In the data rows, zero lies at 4.5, halfway between 4 and 5.
The table, row by row:
array([3, 8, 7, 6, 6, 6, 5, 3, 3, 5, 7, 6, 6, 6, 4, 3, 3, 4, 6, 4, 3, 3,
       3, 4])
array([6, 2, 6, 7, 6, 6, 3, 6, 5, 5, 5, 4, 6, 7, 8, 5, 5, 6, 3, 5, 3, 3,
       4, 3])
array([5, 4, 7, 7, 7, 4, 2, 5, 3, 5, 9, 8, 5, 6, 7, 3, 5, 7, 5, 4, 3, 2,
       5, 4])
array([6, 8, 3, 3, 5, 4, 4, 0, 6, 6, 4, 5, 4, 5, 2, 4, 2, 1, 4, 3, 6, 7,
       5, 6])
array([4, 6, 5, 6, 5, 3, 3, 3, 6, 7, 7, 7, 7, 6, 4, 3, 4, 5, 2, 3, 6, 6,
       5, 5])
array([0, 7, 3, 5, 4, 5, 6, 4, 3, 5, 3, 5, 6, 5, 0, 3, 2, 6, 5, 1, 3, 3,
       4, 4])
array([3, 5, 4, 3, 3, 3, 6, 6, 4, 4, 3, 5, 4, 3, 1, 6, 3, 4, 5, 4, 4, 5,
       5, 5])
array([1, 7, 6, 7, 8, 4, 3, 7, 2, 6, 8, 9, 2, 6, 2, 0, 4, 9, 6, 5, 3, 3,
       5, 0])
array([4, 2, 3, 3, 4, 5, 5, 6, 4, 4, 2, 3, 3, 4, 5, 6, 5, 6, 5, 6, 6, 7,
       6, 5])
array([6, 8, 6, 6, 7, 5, 1, 1, 4, 8, 8, 8, 4, 7, 4, 2, 2, 4, 5, 3, 5, 4,
       5, 5])
array([5, 2, 6, 4, 4, 5, 6, 5, 6, 3, 5, 1, 5, 3, 8, 7, 9, 3, 3, 6, 6, 5,
       2, 3])
array([3, 6, 6, 5, 5, 3, 4, 4, 3, 8, 8, 8, 5, 4, 4, 2, 6, 6, 3, 4, 4, 4,
       3, 2])
array([5, 8, 6, 5, 6, 2, 3, 3, 4, 8, 7, 9, 5, 5, 3, 3, 4, 6, 1, 1, 4, 5,
       6, 5])
array([1, 7, 3, 3, 2, 3, 6, 5, 4, 5, 2, 5, 4, 3, 0, 5, 2, 4, 5, 2, 4, 6,
       5, 5])
array([6, 4, 3, 3, 2, 3, 4, 3, 5, 3, 0, 1, 5, 3, 3, 8, 4, 3, 4, 5, 5, 6,
       5, 5])
array([4, 3, 4, 6, 6, 5, 4, 7, 3, 3, 5, 5, 4, 5, 5, 4, 4, 6, 6, 5, 3, 3,
       6, 5])
array([8, 3, 4, 3, 3, 3, 3, 4, 6, 3, 3, 3, 3, 3, 6, 6, 4, 1, 5, 7, 6, 5,
       5, 5])
array([4, 2, 7, 4, 4, 5, 3, 4, 4, 5, 5, 2, 5, 3, 8, 7, 7, 6, 4, 5, 7, 7,
       5, 6])
array([6, 3, 5, 4, 2, 6, 6, 3, 7, 5, 5, 3, 6, 4, 7, 6, 6, 1, 3, 4, 6, 5,
       2, 7])
array([5, 2, 6, 6, 6, 4, 5, 6, 3, 6, 7, 6, 5, 4, 7, 4, 8, 6, 3, 5, 4, 4,
       4, 2])
array([3, 7, 8, 5, 4, 5, 4, 2, 4, 7, 8, 7, 7, 4, 4, 3, 3, 4, 6, 4, 4, 6,
       4, 5])
array([4, 5, 7, 7, 6, 3, 3, 3, 2, 6, 9, 6, 6, 4, 5, 4, 7, 6, 2, 3, 2, 2,
       3, 4])
array([4, 3, 3, 5, 5, 4, 2, 4, 4, 6, 6, 6, 8, 5, 4, 4, 8, 7, 3, 3, 4, 4,
       6, 4])
array([3, 6, 4, 6, 5, 4, 2, 3, 2, 7, 6, 8, 6, 6, 3, 1, 3, 8, 5, 3, 2, 3,
       6, 4])
array([4, 6, 4, 5, 4, 5, 4, 0, 4, 6, 5, 4, 6, 5, 4, 3, 4, 5, 4, 4, 6, 5,
       4, 4])
array([3, 2, 4, 4, 0, 5, 7, 5, 5, 3, 3, 1, 7, 4, 5, 7, 6, 4, 4, 3, 3, 3,
       3, 8])
array([3, 6, 3, 3, 4, 4, 5, 2, 3, 6, 6, 6, 4, 3, 2, 3, 4, 5, 5, 3, 5, 5,
       5, 5])
array([3, 6, 4, 6, 2, 2, 5, 4, 5, 5, 4, 5, 8, 6, 3, 4, 3, 4, 2, 2, 4, 6,
       4, 4])
array([3, 5, 5, 4, 5, 7, 6, 6, 6, 5, 5, 4, 1, 5, 5, 4, 1, 3, 6, 6, 6, 4,
       4, 5])
array([4, 5, 3, 3, 1, 4, 5, 2, 6, 5, 2, 2, 6, 3, 3, 7, 5, 2, 3, 3, 5, 5,
       3, 6])
array([4, 4, 4, 3, 2, 0, 3, 3, 6, 7, 5, 5, 5, 0, 3, 5, 7, 5, 3, 5, 3, 2,
       2, 4])
array([6, 8, 7, 3, 5, 5, 4, 4, 3, 3, 3, 5, 3, 2, 3, 5, 4, 5, 7, 5, 3, 4,
       6, 4])
array([4, 4, 0, 2, 3, 5, 7, 7, 6, 2, 1, 3, 2, 4, 2, 5, 3, 4, 5, 4, 6, 6,
       6, 6])
array([3, 6, 5, 5, 6, 4, 5, 5, 4, 4, 5, 5, 3, 4, 3, 3, 4, 5, 5, 5, 4, 4,
       4, 2])
array([6, 4, 5, 6, 6, 9, 3, 3, 5, 4, 5, 4, 6, 9, 8, 3, 2, 4, 6, 5, 6, 5,
       5, 4])
array([6, 5, 1, 4, 5, 4, 4, 5, 6, 6, 5, 5, 2, 6, 4, 4, 3, 4, 3, 3, 5, 4,
       6, 6])
array([5, 4, 5, 5, 8, 4, 3, 5, 4, 3, 5, 4, 5, 4, 7, 4, 8, 6, 5, 7, 6, 4,
       6, 1])
array([4, 4, 6, 6, 5, 5, 5, 7, 5, 4, 4, 3, 5, 5, 5, 6, 6, 5, 4, 4, 2, 3,
       3, 4])
array([7, 2, 5, 5, 7, 6, 4, 5, 5, 4, 6, 4, 5, 5, 9, 5, 8, 5, 4, 6, 6, 4,
       5, 5])
array([5, 3, 3, 5, 0, 1, 3, 4, 5, 4, 2, 4, 8, 6, 5, 5, 8, 5, 1, 3, 2, 3,
       3, 4])
array([5, 5, 3, 4, 4, 3, 3, 5, 4, 6, 4, 8, 4, 4, 2, 3, 2, 4, 5, 4, 2, 3,
       5, 4])
array([7, 4, 5, 5, 8, 6, 4, 7, 3, 3, 5, 7, 4, 6, 6, 3, 2, 6, 7, 7, 5, 6,
       8, 4])
array([5, 4, 4, 5, 5, 4, 6, 5, 3, 3, 4, 3, 5, 3, 5, 6, 6, 5, 5, 5, 4, 4,
       4, 6])
array([4, 8, 6, 6, 6, 2, 2, 7, 2, 5, 6, 9, 5, 4, 2, 3, 5, 9, 2, 0, 0, 1,
       6, 5])
array([6, 2, 5, 4, 6, 7, 4, 7, 2, 3, 5, 5, 1, 5, 6, 3, 2, 5, 9, 9, 4, 4,
       6, 3])
array([6, 4, 5, 4, 4, 8, 5, 6, 4, 2, 1, 3, 1, 5, 6, 5, 2, 3, 9, 7, 4, 4,
       5, 4])
array([5, 2, 4, 3, 4, 6, 4, 6, 7, 4, 4, 4, 4, 6, 6, 4, 3, 4, 6, 6, 5, 5,
       5, 4])
array([4, 4, 6, 7, 6, 4, 2, 5, 2, 6, 8, 8, 5, 6, 5, 3, 5, 8, 4, 3, 2, 2,
       5, 4])
array([3, 7, 8, 6, 7, 6, 4, 5, 3, 6, 8, 6, 2, 4, 5, 3, 2, 4, 6, 5, 4, 4,
       3, 5])
array([3, 3, 1, 5, 5, 4, 4, 7, 4, 5, 4, 6, 3, 6, 3, 4, 4, 8, 4, 3, 3, 3,
       5, 4])
array([5, 4, 6, 5, 4, 7, 6, 5, 6, 3, 3, 2, 5, 7, 7, 6, 4, 2, 5, 5, 6, 6,
       4, 4])
array([6, 5, 5, 5, 2, 3, 4, 3, 4, 4, 3, 5, 6, 6, 4, 3, 4, 5, 4, 5, 2, 4,
       4, 3])
array([3, 5, 4, 4, 4, 2, 4, 3, 6, 6, 7, 6, 7, 3, 3, 4, 6, 5, 1, 3, 5, 5,
       4, 5])
array([3, 5, 7, 9, 9, 8, 5, 7, 0, 3, 7, 4, 6, 8, 7, 5, 5, 9, 5, 2, 4, 4,
       6, 4])
array([2, 5, 3, 6, 5, 5, 9, 6, 3, 3, 5, 5, 7, 5, 3, 3, 5, 5, 5, 3, 2, 2,
       2, 3])
array([2, 8, 3, 2, 2, 4, 7, 2, 5, 4, 2, 3, 4, 3, 0, 6, 2, 2, 5, 3, 6, 7,
       4, 5])
array([2, 6, 5, 5, 6, 3, 4, 5, 3, 6, 5, 6, 3, 5, 2, 2, 4, 6, 5, 5, 4, 3,
       5, 2])
array([3, 6, 6, 7, 7, 4, 5, 5, 2, 6, 9, 7, 5, 6, 4, 2, 6, 6, 4, 3, 3, 4,
       3, 3])
array([5, 6, 4, 3, 0, 3, 6, 3, 5, 3, 0, 3, 6, 4, 2, 5, 2, 2, 4, 5, 3, 6,
       3, 4])
array([5, 7, 6, 6, 4, 3, 6, 6, 1, 4, 4, 6, 4, 5, 3, 4, 2, 5, 5, 4, 2, 5,
       5, 3])
array([4, 6, 4, 4, 7, 6, 5, 5, 3, 2, 4, 4, 2, 5, 4, 3, 3, 5, 7, 6, 7, 6,
       7, 2])
array([7, 6, 5, 6, 8, 5, 4, 5, 2, 4, 5, 5, 4, 6, 5, 4, 4, 5, 5, 4, 4, 4,
       6, 6])
array([4, 6, 5, 5, 6, 5, 3, 7, 1, 4, 4, 8, 2, 4, 2, 3, 3, 8, 7, 4, 0, 2,
       6, 4])
array([5, 3, 8, 7, 7, 5, 4, 6, 2, 4, 5, 4, 5, 6, 8, 6, 6, 7, 4, 5, 5, 6,
       6, 4])
array([7, 6, 4, 5, 6, 8, 4, 4, 6, 4, 3, 6, 3, 8, 6, 3, 0, 3, 6, 5, 6, 6,
       7, 6])
array([5, 8, 9, 6, 5, 4, 3, 3, 3, 5, 6, 6, 4, 3, 4, 4, 5, 5, 5, 4, 2, 3,
       4, 4])
array([2, 5, 1, 3, 2, 3, 6, 4, 5, 5, 1, 4, 4, 3, 0, 5, 3, 5, 4, 2, 4, 5,
       5, 5])
array([6, 5, 5, 2, 4, 6, 7, 4, 6, 2, 2, 2, 4, 3, 6, 6, 4, 1, 6, 7, 7, 8,
       5, 5])
array([4, 3, 2, 3, 2, 3, 4, 5, 7, 5, 3, 3, 4, 4, 4, 5, 4, 4, 4, 4, 4, 3,
       3, 5])
array([6, 3, 3, 5, 7, 3, 4, 7, 4, 2, 3, 2, 1, 5, 7, 5, 7, 6, 3, 6, 5, 2,
       5, 2])
array([5, 5, 6, 5, 4, 4, 6, 8, 4, 4, 3, 4, 2, 4, 3, 5, 2, 3, 5, 5, 3, 4,
       3, 4])
array([6, 4, 6, 4, 6, 3, 5, 9, 4, 1, 1, 3, 0, 3, 5, 7, 5, 3, 6, 8, 5, 5,
       5, 1])
array([3, 6, 5, 5, 3, 5, 6, 5, 4, 6, 5, 6, 3, 5, 3, 3, 2, 4, 5, 4, 3, 4,
       3, 5])
array([8, 5, 6, 4, 5, 6, 5, 6, 5, 2, 4, 3, 2, 3, 7, 6, 7, 4, 4, 5, 3, 3,
       4, 5])
array([4, 5, 8, 6, 9, 6, 3, 4, 4, 7, 9, 5, 4, 4, 7, 4, 7, 5, 4, 4, 5, 2,
       3, 5])
array([6, 3, 4, 4, 6, 6, 5, 5, 4, 3, 3, 2, 3, 5, 6, 5, 3, 4, 7, 8, 7, 6,
       6, 3])
array([5, 1, 1, 4, 3, 5, 6, 7, 7, 1, 1, 0, 3, 5, 6, 6, 5, 4, 4, 4, 4, 3,
       4, 8])
array([4, 9, 7, 4, 6, 6, 4, 1, 2, 4, 6, 7, 6, 5, 3, 3, 2, 3, 8, 5, 6, 8,
       6, 5])
array([7, 6, 4, 6, 8, 7, 4, 5, 4, 4, 5, 6, 3, 8, 6, 4, 2, 4, 6, 4, 6, 6,
       7, 6])
array([4, 4, 6, 5, 5, 5, 4, 3, 5, 5, 6, 5, 8, 6, 5, 4, 3, 3, 5, 6, 7, 8,
       5, 5])
array([1, 4, 5, 6, 4, 4, 5, 3, 6, 9, 9, 7, 8, 7, 5, 2, 4, 4, 3, 3, 6, 6,
       3, 6])
array([4, 7, 6, 5, 6, 4, 4, 3, 5, 5, 6, 6, 8, 5, 4, 4, 4, 4, 3, 4, 7, 7,
       5, 5])
array([2, 6, 6, 5, 5, 5, 7, 4, 6, 6, 7, 4, 4, 5, 6, 2, 6, 2, 4, 5, 7, 4,
       1, 2])
array([5, 1, 4, 4, 2, 2, 2, 5, 5, 6, 5, 3, 3, 3, 7, 6, 8, 6, 1, 4, 5, 4,
       4, 5])
array([4, 4, 3, 2, 2, 3, 4, 3, 7, 4, 2, 2, 4, 2, 3, 4, 3, 3, 6, 6, 5, 4,
       4, 7])
array([2, 2, 5, 6, 3, 4, 6, 6, 6, 3, 4, 1, 7, 4, 6, 7, 7, 4, 3, 4, 5, 4,
       3, 6])
array([4, 5, 5, 4, 4, 4, 7, 8, 4, 4, 3, 4, 1, 4, 3, 5, 1, 3, 5, 5, 3, 4,
       3, 5])
array([7, 3, 1, 5, 3, 2, 4, 5, 7, 5, 5, 5, 3, 5, 5, 4, 6, 2, 1, 3, 3, 1,
       2, 5])
array([6, 7, 1, 4, 5, 7, 9, 6, 5, 2, 2, 5, 5, 6, 1, 3, 1, 2, 8, 4, 4, 5,
       5, 4])
array([4, 5, 5, 6, 8, 5, 3, 8, 2, 5, 7, 8, 3, 6, 5, 2, 4, 8, 6, 6, 3, 3,
       6, 2])
array([5, 3, 8, 4, 5, 3, 2, 5, 4, 6, 5, 4, 2, 3, 7, 5, 7, 6, 4, 7, 7, 6,
       6, 2])
array([6, 2, 5, 4, 2, 3, 2, 3, 5, 5, 4, 4, 6, 3, 6, 6, 7, 6, 3, 5, 6, 6,
       6, 4])
array([4, 3, 7, 4, 6, 4, 5, 9, 6, 5, 5, 3, 2, 3, 6, 7, 5, 3, 3, 5, 4, 2,
       2, 5])
array([5, 5, 6, 7, 9, 6, 3, 3, 3, 5, 7, 5, 4, 7, 7, 1, 5, 7, 5, 6, 5, 3,
       5, 2])
array([6, 0, 8, 3, 1, 0, 2, 6, 6, 6, 3, 2, 3, 1, 7, 9, 8, 5, 2, 7, 5, 5,
       4, 4])
array([6, 4, 7, 5, 7, 6, 3, 2, 4, 5, 5, 6, 7, 6, 7, 3, 4, 6, 6, 7, 4, 5,
       6, 3])
array([3, 6, 5, 4, 5, 6, 6, 5, 4, 5, 5, 7, 5, 5, 3, 3, 2, 4, 7, 6, 5, 7,
       6, 3])
array([7, 3, 5, 6, 8, 4, 4, 6, 2, 4, 8, 7, 4, 4, 7, 3, 7, 7, 4, 5, 4, 3,
       5, 4])
array([5, 2, 6, 7, 6, 3, 1, 6, 4, 7, 6, 6, 6, 6, 6, 4, 6, 8, 2, 4, 0, 0,
       4, 3])
array([5, 3, 6, 7, 7, 8, 4, 8, 4, 3, 5, 6, 4, 9, 8, 4, 2, 6, 7, 5, 4, 5,
       6, 4])
array([4, 4, 5, 5, 3, 3, 4, 4, 5, 6, 3, 4, 6, 4, 4, 5, 6, 5, 2, 4, 3, 3,
       3, 4])
array([4, 3, 5, 7, 6, 3, 2, 2, 7, 8, 9, 6, 9, 8, 7, 3, 6, 6, 0, 3, 6, 5,
       4, 4])
array([5, 3, 4, 4, 6, 5, 5, 4, 2, 5, 6, 5, 3, 4, 5, 4, 5, 4, 7, 7, 5, 5,
       5, 4])
array([4, 5, 5, 6, 7, 6, 3, 3, 4, 7, 8, 6, 5, 6, 5, 1, 5, 6, 5, 5, 4, 3,
       4, 3])
array([4, 6, 8, 4, 4, 6, 4, 3, 3, 3, 4, 4, 7, 4, 5, 5, 4, 4, 7, 7, 5, 6,
       5, 4])
array([7, 1, 3, 2, 4, 6, 5, 4, 4, 2, 1, 1, 2, 4, 6, 7, 2, 3, 9, 9, 7, 6,
       6, 4])
array([4, 4, 5, 7, 6, 5, 4, 5, 4, 5, 6, 4, 7, 7, 6, 5, 5, 4, 3, 4, 6, 6,
       5, 4])
array([5, 5, 4, 3, 5, 5, 4, 3, 6, 6, 4, 6, 4, 6, 4, 3, 2, 4, 5, 5, 6, 6,
       5, 4])
array([5, 6, 5, 5, 4, 4, 5, 3, 4, 4, 4, 3, 5, 3, 4, 6, 6, 3, 3, 4, 5, 5,
       3, 5])
array([5, 2, 0, 4, 6, 4, 6, 9, 5, 2, 2, 3, 0, 5, 5, 5, 6, 6, 4, 5, 5, 3,
       5, 2])
array([4, 4, 5, 5, 3, 3, 5, 5, 6, 5, 3, 3, 5, 4, 4, 7, 6, 4, 3, 4, 3, 3,
       3, 4])
array([4, 4, 6, 4, 5, 3, 4, 3, 4, 7, 8, 7, 6, 4, 5, 4, 8, 7, 2, 4, 5, 4,
       4, 3])
array([5, 7, 6, 4, 7, 4, 5, 4, 1, 3, 5, 6, 5, 3, 3, 4, 4, 5, 7, 6, 5, 7,
       7, 4])
array([1, 5, 3, 2, 0, 3, 5, 2, 7, 9, 7, 7, 6, 2, 1, 3, 5, 5, 3, 3, 4, 4,
       2, 7])
array([8, 6, 3, 3, 6, 5, 3, 3, 5, 4, 2, 5, 3, 5, 5, 5, 1, 3, 5, 5, 6, 6,
       8, 5])
array([3, 4, 4, 3, 7, 6, 5, 6, 5, 5, 6, 3, 3, 3, 5, 6, 7, 3, 5, 4, 7, 4,
       5, 6])
array([4, 6, 5, 5, 7, 7, 3, 3, 4, 6, 6, 6, 4, 7, 4, 3, 2, 7, 6, 3, 6, 6,
       7, 6])
array([2, 2, 7, 6, 5, 5, 3, 6, 4, 6, 6, 3, 6, 5, 7, 7, 7, 8, 4, 5, 4, 4,
       4, 4])
array([6, 6, 2, 5, 6, 5, 5, 6, 5, 4, 5, 7, 4, 6, 3, 3, 2, 3, 6, 4, 2, 3,
       4, 4])
array([4, 3, 3, 3, 3, 6, 6, 3, 6, 4, 3, 1, 4, 5, 5, 5, 3, 1, 6, 8, 8, 7,
       3, 4])
array([2, 6, 5, 6, 7, 6, 5, 3, 4, 7, 8, 7, 5, 6, 4, 0, 4, 6, 6, 4, 5, 4,
       4, 3])
Each row is the sum of points on 2 lines or planes, taken from one hidden set. They get numbers from 0 up, as they first appear below.
Further rows, each followed by the numbers of its lines or planes, largest part first:
array([2, 5, 6, 6, 7, 5, 5, 5, 4, 7, 9, 6, 4, 5, 5, 2, 6, 6, 4, 4, 5, 3,
       4, 4]) 0 1
array([2, 7, 4, 4, 5, 6, 6, 5, 3, 4, 6, 7, 2, 4, 2, 2, 3, 4, 6, 4, 6, 5,
       5, 4]) 2 0
array([6, 3, 5, 6, 5, 6, 3, 4, 5, 3, 4, 4, 9, 8, 8, 6, 8, 5, 3, 3, 5, 5,
       6, 4]) 1 3
array([4, 5, 5, 6, 6, 4, 3, 6, 3, 6, 7, 8, 5, 6, 4, 3, 4, 8, 5, 4, 3, 4,
       6, 3]) 4 5
array([4, 7, 4, 3, 4, 5, 6, 4, 4, 4, 2, 5, 5, 3, 1, 4, 2, 4, 7, 5, 5, 7,
       6, 4]) 6 4
array([6, 2, 5, 5, 3, 7, 4, 5, 7, 3, 2, 2, 7, 8, 7, 6, 5, 3, 4, 5, 6, 6,
       5, 5]) 3 1
array([6, 2, 6, 5, 6, 5, 5, 6, 5, 5, 7, 5, 5, 5, 8, 4, 8, 5, 4, 6, 5, 4,
       4, 3]) 4 5
array([6, 4, 2, 3, 2, 6, 6, 5, 9, 3, 1, 4, 4, 6, 4, 4, 1, 0, 6, 6, 5, 4,
       3, 4]) 3 7
array([3, 5, 7, 5, 7, 6, 5, 6, 3, 6, 7, 4, 1, 4, 5, 4, 3, 6, 6, 5, 6, 4,
       4, 5]) 1 7
array([5, 6, 1, 4, 3, 5, 7, 4, 8, 4, 2, 5, 4, 5, 2, 2, 2, 1, 6, 5, 4, 3,
       3, 4]) 7 3
array([3, 5, 4, 6, 7, 7, 6, 5, 2, 1, 2, 2, 5, 5, 5, 6, 4, 7, 6, 4, 4, 4,
       6, 5]) 7 0
array([5, 6, 7, 9, 9, 6, 5, 8, 0, 4, 9, 7, 4, 7, 7, 3, 6, 7, 5, 4, 4, 4,
       5, 1]) 3 0
array([1, 6, 4, 4, 0, 4, 6, 1, 6, 8, 6, 5, 7, 4, 0, 4, 4, 4, 3, 1, 4, 5,
       1, 6]) 0 4
array([7, 1, 5, 4, 3, 2, 3, 6, 6, 4, 1, 2, 5, 3, 7, 9, 7, 4, 2, 6, 2, 3,
       4, 4]) 2 0
array([4, 5, 7, 5, 5, 6, 4, 3, 4, 2, 4, 2, 5, 4, 6, 5, 4, 3, 7, 6, 4, 4,
       4, 7]) 5 6
array([4, 6, 8, 5, 8, 5, 4, 2, 3, 6, 8, 6, 5, 4, 6, 4, 5, 5, 6, 5, 6, 5,
       4, 5]) 6 1
array([5, 7, 4, 5, 5, 6, 4, 3, 3, 5, 5, 6, 3, 4, 4, 2, 4, 6, 5, 3, 4, 4,
       6, 5]) 2 8
array([4, 6, 5, 4, 4, 3, 5, 2, 5, 7, 5, 6, 5, 4, 3, 4, 5, 5, 3, 3, 5, 5,
       4, 3]) 5 4
array([3, 5, 3, 6, 6, 5, 3, 2, 3, 6, 7, 5, 5, 6, 5, 2, 5, 6, 3, 3, 5, 3,
       4, 5]) 2 6
array([5, 4, 5, 3, 3, 4, 7, 5, 7, 4, 2, 2, 4, 2, 5, 7, 6, 1, 3, 5, 5, 5,
       3, 5]) 4 2
array([6, 2, 5, 5, 9, 7, 3, 5, 6, 4, 8, 4, 5, 5, 9, 5, 9, 5, 4, 6, 7, 4,
       6, 6]) 1 4
array([4, 5, 8, 3, 3, 4, 6, 6, 4, 3, 3, 5, 4, 2, 4, 7, 4, 2, 6, 6, 4, 6,
       4, 5]) 2 6
array([4, 4, 4, 4, 6, 7, 6, 5, 4, 5, 5, 4, 1, 5, 5, 4, 0, 2, 8, 8, 7, 6,
       4, 4]) 8 1
array([2, 8, 9, 5, 5, 4, 2, 2, 2, 6, 7, 8, 7, 4, 2, 3, 3, 6, 6, 4, 2, 4,
       5, 3]) 6 4
array([2, 8, 3, 2, 2, 5, 7, 3, 4, 3, 2, 4, 4, 3, 0, 5, 2, 2, 6, 3, 6, 7,
       5, 6]) 2 4
array([4, 3, 2, 4, 6, 7, 4, 1, 4, 5, 7, 5, 5, 7, 6, 1, 2, 4, 8, 8, 8, 6,
       5, 4]) 8 2
array([2, 5, 3, 6, 6, 7, 7, 6, 4, 2, 3, 2, 5, 6, 4, 4, 3, 4, 7, 3, 3, 3,
       4, 6]) 7 5
array([6, 3, 3, 4, 6, 6, 3, 4, 5, 4, 4, 2, 4, 4, 6, 8, 5, 4, 4, 5, 6, 5,
       6, 7]) 0 1
array([5, 2, 6, 4, 2, 4, 7, 4, 6, 4, 4, 1, 6, 2, 8, 7, 9, 2, 2, 6, 6, 5,
       1, 3]) 4 5
array([6, 5, 4, 3, 7, 6, 6, 7, 4, 1, 1, 4, 2, 4, 4, 4, 2, 4, 8, 8, 7, 7,
       8, 2]) 6 0
array([3, 2, 4, 4, 4, 4, 5, 3, 4, 9, 8, 7, 6, 5, 5, 4, 5, 5, 4, 7, 7, 7,
       4, 1]) 5 8
array([4, 5, 6, 4, 1, 3, 4, 4, 4, 4, 2, 4, 4, 4, 3, 5, 3, 5, 5, 5, 3, 6,
       5, 4]) 1 7
array([5, 4, 4, 3, 3, 4, 6, 8, 6, 1, 0, 1, 3, 3, 3, 8, 3, 2, 6, 6, 4, 5,
       4, 7]) 2 5
array([6, 5, 6, 5, 6, 6, 5, 8, 4, 3, 5, 5, 2, 5, 6, 3, 2, 4, 6, 6, 4, 5,
       4, 4]) 1 4
array([4, 6, 5, 7, 8, 6, 3, 2, 3, 7, 8, 6, 5, 6, 6, 0, 5, 7, 5, 5, 5, 3,
       4, 3]) 2 0
array([6, 5, 5, 5, 7, 7, 4, 2, 4, 4, 7, 5, 5, 6, 7, 2, 4, 5, 5, 5, 6, 5,
       6, 5]) 2 4
array([4, 4, 2, 5, 6, 4, 5, 7, 5, 4, 4, 4, 2, 5, 4, 4, 5, 5, 4, 5, 5, 4,
       5, 3]) 6 0
array([4, 1, 1, 4, 2, 3, 6, 9, 6, 4, 2, 2, 2, 3, 4, 8, 7, 4, 1, 3, 4, 3,
       2, 5]) 6 2
array([3, 2, 6, 5, 2, 2, 6, 7, 5, 4, 4, 3, 5, 2, 5, 7, 8, 5, 3, 5, 3, 3,
       2, 3]) 5 2
array([3, 5, 9, 6, 5, 3, 3, 2, 3, 7, 8, 7, 7, 4, 5, 4, 7, 6, 4, 5, 3, 4,
       3, 2]) 6 5
array([7, 3, 4, 4, 3, 3, 3, 3, 5, 2, 1, 3, 6, 4, 5, 6, 7, 5, 4, 6, 4, 6,
       6, 2]) 1 0
array([4, 3, 4, 7, 7, 4, 3, 6, 4, 6, 8, 7, 6, 7, 6, 3, 4, 7, 4, 4, 5, 5,
       7, 5]) 4 8
array([3, 5, 4, 4, 8, 6, 6, 5, 4, 6, 7, 5, 2, 5, 4, 3, 4, 4, 6, 4, 7, 5,
       5, 6]) 1 2
array([7, 5, 2, 4, 3, 5, 6, 4, 5, 2, 2, 3, 6, 5, 3, 6, 3, 2, 4, 3, 3, 5,
       4, 7]) 0 7
array([5, 3, 5, 4, 3, 7, 3, 3, 7, 5, 4, 3, 5, 7, 6, 3, 3, 4, 5, 6, 5, 4,
       4, 4]) 3 2
array([1, 7, 4, 5, 5, 7, 7, 5, 2, 3, 5, 4, 5, 5, 3, 4, 3, 7, 7, 2, 5, 6,
       6, 6]) 7 2
array([6, 5, 3, 4, 6, 5, 3, 3, 6, 5, 5, 5, 5, 7, 4, 3, 2, 3, 5, 4, 7, 7,
       6, 7]) 5 8
array([5, 6, 6, 4, 4, 4, 5, 5, 3, 5, 4, 6, 3, 3, 3, 5, 7, 6, 4, 3, 2, 3,
       4, 3]) 8 5
array([4, 6, 4, 4, 6, 6, 6, 7, 5, 4, 4, 6, 3, 4, 3, 2, 2, 5, 7, 6, 6, 6,
       6, 3]) 6 0
array([4, 6, 5, 7, 7, 4, 3, 6, 1, 5, 7, 8, 5, 6, 3, 3, 4, 8, 5, 2, 2, 3,
       6, 4]) 4 3
array([6, 3, 7, 3, 3, 2, 2, 3, 4, 7, 6, 5, 4, 3, 6, 6, 7, 6, 2, 5, 6, 6,
       5, 3]) 7 5
array([5, 5, 9, 7, 5, 3, 1, 2, 4, 7, 8, 6, 7, 5, 7, 5, 6, 5, 3, 5, 2, 2,
       2, 3]) 6 2
array([3, 4, 2, 5, 4, 3, 3, 7, 4, 6, 5, 6, 4, 5, 4, 4, 4, 7, 3, 2, 2, 2,
       5, 4]) 4 6
array([2, 7, 5, 5, 6, 5, 5, 6, 3, 6, 6, 7, 1, 4, 2, 2, 0, 6, 6, 4, 3, 3,
       5, 4]) 1 4
array([5, 5, 4, 6, 8, 7, 3, 3, 3, 5, 8, 6, 4, 7, 6, 1, 3, 6, 6, 5, 6, 5,
       7, 5]) 2 4
array([1, 6, 4, 5, 2, 4, 5, 4, 4, 8, 7, 8, 6, 5, 1, 2, 3, 6, 4, 1, 2, 4,
       3, 5]) 0 4
array([6, 2, 2, 3, 3, 4, 4, 6, 5, 2, 1, 2, 4, 4, 5, 7, 5, 4, 4, 4, 4, 5,
       5, 6]) 0 6
array([4, 4, 5, 6, 8, 6, 2, 3, 5, 7, 8, 5, 5, 5, 7, 3, 7, 6, 4, 4, 6, 3,
       5, 5]) 1 2
array([5, 6, 4, 7, 8, 8, 5, 3, 2, 4, 6, 6, 5, 8, 6, 2, 2, 5, 6, 3, 6, 6,
       7, 5]) 2 3
array([1, 5, 4, 4, 2, 3, 5, 5, 3, 5, 4, 4, 6, 3, 1, 5, 5, 6, 4, 3, 2, 3,
       4, 4]) 4 5
array([8, 6, 2, 3, 6, 5, 3, 3, 5, 3, 2, 4, 3, 5, 4, 5, 1, 3, 6, 5, 6, 6,
       8, 7]) 5 0
array([8, 4, 4, 6, 9, 7, 2, 7, 4, 3, 6, 7, 3, 7, 7, 2, 2, 6, 8, 5, 4, 4,
       8, 6]) 4 5
array([6, 2, 4, 5, 5, 4, 3, 5, 4, 3, 5, 6, 6, 6, 7, 4, 6, 7, 5, 5, 3, 4,
       6, 4]) 4 1
array([5, 2, 3, 4, 6, 6, 4, 5, 5, 3, 4, 3, 4, 6, 7, 5, 3, 3, 7, 9, 9, 7,
       6, 3]) 8 0
array([3, 6, 4, 5, 5, 2, 5, 3, 2, 8, 9, 8, 6, 2, 2, 3, 7, 7, 3, 1, 2, 3,
       3, 5]) 3 0
array([9, 5, 3, 3, 3, 4, 7, 3, 8, 3, 3, 3, 4, 4, 6, 5, 5, 0, 3, 6, 6, 5,
       3, 5]) 4 7
